Here are some numbered points:
{ 49, -42, -36, -40,   7, -12, -40,  58, -35,   5, -16, -52, -40, -39, -31,  75} 0
{ 18,  64,  38,  16, -27, -38, -17,  -3, -28, -32, -12,  -6,  -7,  35, -62, -17} 1
{ -1, -17,  58, -19, -41, -55,  -2,  42,  13,   0,  -2,  15,   1,  -8, -51,  12} 2
{  35, -118,    9,  -47,  -13,  -31,  -17,   51,   14,  -23,    0,  -56,  -48,   26,  -12,   61} 3
{ 30,  26,  33,   1,   1,  -1,  19,  -5,  -7,  17,  -7,  35, -14, -28, -29, -13} 4
{-14, -10, -13, -33,  16,  12,  -8, -12, -22,   7, -10, -11, -26,   2,   8,  31} 5
{-25, -71, -14, -34,  -9, -36,  22, -17,   3,  -7, -13, -75,  -2, -22,   9, -28} 6
{ -2,  42,  27, -19,  34, -11,   3,   9,   7,  25,  17,  14,  -4, -26,  39,   6} 7
{-83,  11, -21, -48,   6, -56,  14,  -4,  33,  34,   0, -90,  24,  39,  41,  39} 8
{-11,  21,   2, -37,  14,  -7,  14, -43,   3,   5,  22,  31,  12,   5, -18, -38} 9
{ 22,  -2,   5,   6,  24, -10, -12,  24,  -8,  -8,  16,  -9, -29,  23, -11,   3} 10
{ 16, -30, -13, -19,  -7, -12, -27,  29, -18,   3,   8, -17, -29,  10,  -9,  59} 11
{ -8,   1,   5,   1,   1, -23,  10, -23, -34,  34,  19,  14,  -8,  -3,  -2, -28} 12
{-24, -19,  10,  40,   8,  19, -22,  -5,   6, -30, -22,  67, -11, -23,  -5,  18} 13
{-40, -15,  16, -51,  -6, -44,  -4,  45,  55,   9,  17, -19,   7, -49,  -5,  13} 14
{ 13,  -2, -23,   1,  -6,  13,  36, -18, -24, -36,  10, -33,  15, -15,  31, -20} 15
{-30,  21, -35, -11, -13, -53,  18,  37, -36,  40,  38, -10,  41, -11,  15,  17} 16
{  5,  17, -25, -19,  19,  17,   5,  14, -25, -15,  -4,   6, -25,  -7, -19, -13} 17
{-54, -40, -80, -23, -38,   3,   9,  69, -32,  -6,  47, -45,  44,  10,  37,  62} 18
{-39, -47, -48, -69, -31, -37, -18,  27, -26, -39,   5,  27,  37,  25,  17,  -6} 19
{  1, -32,  15, -32,  -4,  -1, -24,  -4, -32, -51,   8, -18,  17,  13,  25,  -3} 20
{ -8,  52,  54, -32,   1,   8, -49,   8, -42,  11, -14,  32,  16, -24, -66, -90} 21
{ 10,  84,  67,  10, -15,  33,  11, -28,  19,  -4,  -2,  37,   2,  -6, -10, -36} 22
{127,   5,  99,  -9,  41,  29, -16,  36,  89,   7, -74,  -5,  14,  57, -63, -27} 23
{-24, -57,  37, -17,  15, -22,  -4,  24,  -2, -46, -22, -56,  -2,  -6,  -3, -26} 24
{-50,   0, -59,  35,  30,  80,  -4,  20,  15, -16,  35, -10, -24, -67,  46,  74} 25
{ -2,  16,  45,   9, -33,  45,  20,  52,  49,  18,  23,  85, -77,   0, -57,  36} 26
{-23,  17,  34,  -7, -31, -29,  23,   3,  -9,  29, -14, -20,  22,   3, -33, -14} 27
{-64,  41,  20,  17,  -7, -42,  37, -30, -38,  32,  58,  42,  61, -23, -46, -28} 28
{-45, -39, -12, -62,  94,  17,  -9,  27,  43,  21,  10, -35, -25, -56, -27,  71} 29
{-31,  18, -11,  12,   0,   5,   0, -39,  -5,  23,  16,  -1,  55, -21,   8,  22} 30
{-20, -18, -35,   0, -44, -31,  21, -32,  -5,   9, -27, -31,  38,   3,  -1,   7} 31
{ -4, -14,  20,  78,  -4,  49, -12,  81, 127,  96, -72, -61,   3,  78, -24,   6} 32
{ -2,  -9,  19,   0,   7,  24, -31, -25,  -8, -32, -10,  30, -25, -46, -39,  22} 33
{-16,  10,  46,  16, -17, -36,  -5, -19,  -1,  -7,   4,   4, -17,   3,   7, -17} 34
{  9,  12,  30,   4,   3,   2,  23, -22,  24, -61,  31,  -8, -46,   4,  42,  19} 35
{-69,   7, -35,  22, -31, -55,  28, -40, -60,  48, -46, -53,  77,  19,  84,  20} 36
{ 41,  52,  25,   7,   9,  27,  13, -14,   7, -13,  -5,   7, -21,  15, -31,  16} 37
{ 73,  39,  11,  15,  34,  45,   1, -54,  18, -15,  -4,  38, -24,  -2,  -3,  16} 38
{-16, -53,   8, -20,  -5, -49,   0,  18, -11,   0,  -5,  18,  41, -21,  38,  28} 39
{-11,  -8, -44,  21,   7,  20,  12,  11,   1,  17,  18,  14,  21, -56,  21,  10} 40
{ 78,   7,  45,  48,  44,  35,   0,  14,  34, -15, -19,  -8, -42,  13,   2, -11} 41
{-58,  17,  24, -86, -58,  91, -79,  -5, -50, -48, -88,  21, -31,  11,  15,  91} 42
{ -8, -18, -20,   7,  67,  14,  11,  21,  14,  -4,  -4, -16, -15,  20,  -9,  21} 43
{-27, -27,  15, -39, -21, -39,  13,  49,   7,  -7,  -4,   4, -22, -10,  -2, -28} 44
{  0,  13, -61,  46, -34,  -9,  28,   0, -13,  33,  36,  13,  54,  16,  15, -30} 45
{  5, -11,   6,  43, -48, -50, -13,  10, -46,   0, -21,  -9,  51,  37,  13, -44} 46
{  6, -33, -55, -50, -30, -62,  -8, -17, -69,   7,  45, -14,  26, -24,  17,  34} 47
{ 20,  11,  30,   2,  12,  -1,  31,  49,   7,  -5, -21, -19,   0,  -4, -10,   5} 48
{ 28,  21,   7,  -9,   5,  33,   0,  -2,  -4, -12, -27,  13,   4,  22,   0,  16} 49
{-66, -39,  10, -32,  -8,  17, -17,  37,   7, -25,  28, -30,  -7,  29,   5,  14} 50
{-42,  11, -24,  23,  41, -23,  -8, -55,  10,   6,  28,  21,  46, -15,  47, -12} 51
{  6, -45, -38, -86,  61,  73, -65, -41,  -1, -32,  47, -16, -30, -75,   1,  85} 52
{ 18, -30, -18, -35, -33,   4, -46,   6, -35,  22,   0, -80, -26, -28, -43,  44} 53
{ 24, -62, -15,  20,   8,  24,   0,  65,   0,  21, -28, -67, -42,  -1,  27, -14} 54
{-14, -51, -66,  25, -74, -30,  51, -22,  13, -19, -19, -33,  51,  45,  20, -84} 55
{ 11,  32, -19,   0, -16,  -2,   9, -33, -22,   4,  12,  32,  30, -16, -14, -22} 56
{-55, -66, -21, -49,  93, -25, -31,  -9,  31,  36,  -2, -36, -18, -47,   3,  20} 57
{-68,  -3,  39, -21,  34, -29,  10, -18, -31,   1,  12, -36, -56,  32,  15, -53} 58
Which point above is nearest to each new point by angle? Its number follows each.
{  8, -43,  12, -42, -10,   4,  -1,  31, -23,  19,  12,  -3, -48, -50, -23,  23} 0
{-59, -24, -25,  33, -19, -33,  44, -10, -12, -34,   5,  11,  38,  17,  23, -77} 55
{-22, -22, -14,  29,   6,  32,  38,   9,   3,  -1,  30,   5, -11, -11,  62,   4} 25
{ 27, -14,  39, -55,  55, -31,  49,  -4,  59, -23,  16, -16, -28,  11,   7, -36} 35
{ 52,  10,   1,  -1,   7,  22, -12, -31,  30,  39, -12, -57, -12,  14,  20, -22} 41
{-38,  54, -55, -15, -11, -20,  75,  -9, -29,  54, -28,  -3,  37,  11,  61,  34} 36
{-12, -30, -16,   5,  17,  25,  10, -16,  14, -18,  -6, -13,   3, -46,  28,  27} 25
{-33,  27,  30,  -8, -25,   0, -11,  17, -26, -15,  42,  32,  40, -38, -35,   9} 28
{-27,  -8, -18, -11,   1,  16, -13,  31,  15, -17,   5, -15, -15,   4,   1,  40} 50
{ 40,  19,  36,  13, -42, -14,  15,  -5,   0,   1, -48, -46, -35, -12, -25, -29} 1
{-33, -34,   0,  26,  26,  -4,   6,   5, -35,  25,  16, -26, -25,  -3,  -4,  -2} 58
{ 15,   1,  18, -33,  39,   7, -31,   1, -10, -37,   8,  -9, -29,  -6,  15,   2} 52
{ 32, -39,  -4, -33,   2,  -7, -56,  17,  34,  28, -42, -11,  22,  55,  44,  40} 3
{-18,  52,  73, -39, -54, -13,  39,  27,   1,  58, -16, -15,  28,  12, -45, -21} 27
{ 13,  -1, -26, -26,  -4,  12,  15, -31, -46,  -2,  -5,   8,  30,  -3,  21,  20} 47
{  5, -14,  12, -72,  18, -26,  -7,  50,  44, -16, -16, -47, -28,  22, -27,  36} 3
{ 10,  38,   7,   6,  12,  35,   9,   8,  26,  21, -12, -33,  -9,  27,  10,  -6} 32
{ 31,  34,  54,   5, -15,  -5,   4, -19,  38, -25, -29,  42, -30,   5, -25, -40} 22
{ 96,   6, -70,  37, -32, -28,  36, -38,  15,   0, -48,   2,  13,  32,  -4, -25} 55
{-12,   2, -40, -29,  -9, -15,  20,  24,  -3,  17,  32,  -3,   5,   9,   7,  43} 18
{ -6, -35, -50,  68, -10,   7,  28, -25, -53,  45, -25, -19,  44,   8,  54,   1} 36
{ -5, -14, -25,   4,  15,  -9,   7, -15, -23,  -1,  17,  11,  12, -16, -27,   9} 47
{ -7, -29, -44,  54, -15,   2, -12, -52,  -6,  37,  -9,  -6,  25,  -5,  60,   1} 36
{ 22,   5,  -3,   9,  15,  14,  -9, -23,  14,  27, -25,   2, -47,  -9,  -5,  36} 38
{ -6, -52, -88,  -4,  25, -21,  -7, -28,  -8,   5,   1, -24,  27,  -9,  11,   0} 47
{ 15,  30,  10,  56,  -1,   9,  29,  12,   9,  -6, -30,  41,  -7, -13,  16, -55} 22
{-31, -34, -64,  41,  13,   4,  24,  47, -39,  42,  56, -39,  -7, -21,  60,  15} 18
{-29,  13,   7,  21, -11, -13,   7,  68,  -7,  35,  17,  31,  15,  -6, -35, -22} 28
{-31,  24,  49, -22, -23,  18,  14,  16, -16, -12,  16,  -1,  14,  12,   0, -53} 21
{  4,   9,  -1, -13, -29, -14, -10,  23,  -7, -11, -26, -15,  -4,  15,  -8,   9} 1
{  1,  -7,   7,  14,   5,  41, -34,  26,  15, -21, -27, -24, -11,  30,  -3,  51} 42
{ 46,  -2,  67,  23,   0,   6,  28,  31, 120,  18, -83,  24, -40,  31,  -2, -45} 23
{  0, -17,  21,  -3,  43,  50, -32, -70,  37,  18,  58,  52,  22, -35,  -4,  14} 52
{ -3,  -7,  -7, -31, -52, -32,  -2,   5, -27,  41,  -9,   3,   7, -50,  -9,   9} 47
{ 16,  10, -20, -16,  11,   9, -25, -27, -22,  12, -11, -22,  31,  -7,   2,  31} 30
{  3,  25,   4, -25,  -3,  56,   8,  -6,  85,   0, -41,  -9,  23,  35, -20, -48} 23
{  2,  32,  36,   6,  -4,  -1, -19,  10,  22,  -2,  -9,  27,  -8,  11, -12, -20} 22
{-24,  19,  -8, -19, -11, -37,   1, -15, -34,  38,  39,  29,  72,  26, -22, -26} 28
{ 37,  24,  28,  10,  25,  -2,  14, -48,   1,  16, -40,   2, -22, -27,   1,  10} 38
{ 32, -30, -21,  10, -50,   0,   2,  -6,   7, -23,   7, -38, -11,   7,  -1,  18} 3
{-22,  33,  -6,  -2,  11,   3, -19,  -6,   4,   6, -11,  30, -11,  14, -31,  12} 26
{ -7, -26, -39, -53,  50,  48,  -8, -35,   1, -31,   8,  13, -32, -13,  20,  64} 52
{ 45,   3,  27,  25, -27, -27,  23,  13,  40,  41,  -2,  25, -15,  28, -29,  31} 26
{-11,  19,  14,  56, -32,  -5,  -5,  33,  -2,  -3,  23, -27,  14,   3,  -9, -72} 46
{-15,   6, -25,  36,  -5,   9,  18,  23,  18,  36,  55, -15, -47,  19, -38,   1} 26
{  5,  53,   5, -11, -19,  -7, -20, -27, -13, -35, -13,   5,  -1,  17,   2, -18} 1
{-39,   7,  14,  26, -22, -57,  28,  -7, -21,  41,  -5, -22,  33,   1,  35, -21} 36
{ -8, -15,  16,  -9,  -6,  11,  21,  18,  12, -10,  -3, -24,   8,  -9, -12, -26} 24
{-30,  25,  10, -11,   0, -11,   0,  17,   0, -31,  10,  -7,   1,  -1, -22,   0} 1
{ 48,  -8,  -6, -18,  19, -32,  15, -32,  -4, -31, -18, -10, -15, -15,  29,  26} 35
{  5, -29,  -8,  -5,  10, -14,  29,  33,   2,  -2,   9, -21,  -5,  42,   9,   3} 3
{  5,  15,  11, -16,  -4,   2,   8,  10,  -1,   0,  23,   7,   3,   8,   0,   2} 7
{-15,  10,   9,  -9, -30,  -1, -21,   8, -22, -32,  -3,   3,  -8,  28, -25,  -6} 1
{  1,  40, -55,  39,  23,  12, -19, -27, -39, -25,  20,  21,   6,  14,  34,  -8} 51
{-20,  -2,  22,  76, -25,  21,  36,  99,  -8,   3,  15,  47, -40,  -8, -50, -73} 26
{ 16, -19, -41,   8,   4,   6, -34,  29,   6, -12, -16, -35, -22,   0, -16,  13} 0
{ 46, -29,  39,   8,  60,  37, -38,  15,  19, -23,  39,  14,  33,  -4,  24,  95} 52
{-11, -20, -10,  24, -20,  -1, -10,  -6,  -8,   2,   9,  -9,  31,  10,  23, -55} 55
{  7, -12,  25,  16,   1,  14,  -1, -10,   5,  25,  -6, -26,  -1,  41, -11,  18} 32
{-73,  15,  12,   2,   6,  -8,  39,  14,   6,  10,  -3, -23,   2,  16,  14,   1} 8
{ 23,  10,  19, -14,  32,  21,  -3,  12,  25,   5,   1,  -9, -42, -37, -20,  37} 29
{-14,   4,   8,  18,   0,   1,  43,   9, -20, -25,  21,  -9,  13,  12,  18, -48} 15
{ -5,   2, -16,  10,   7,   9,   1, -18,  -7,   0,   1,   2,  -4,   8,  13, -12} 51
{ 11,  -7,   5,  -2,  17,  50, -38, -22,   3, -15, -11,  -1,  -3,  -8,   7,  76} 52
{  2,  15,  -1, -15,   8,  49,  -3,  17,  18,  -9,   4, -15, -16, -22,  -2,  42} 25
{ -5, -56,   7,  -9,  33,   4, -10, -22,  14,   4,  15, -13,  14,   4,   3,   1} 57
{ 13, -21,   1,  -7,  13,   7, -39,  -2,   1, -10,  -7,  -6, -54,  33, -31,  52} 11
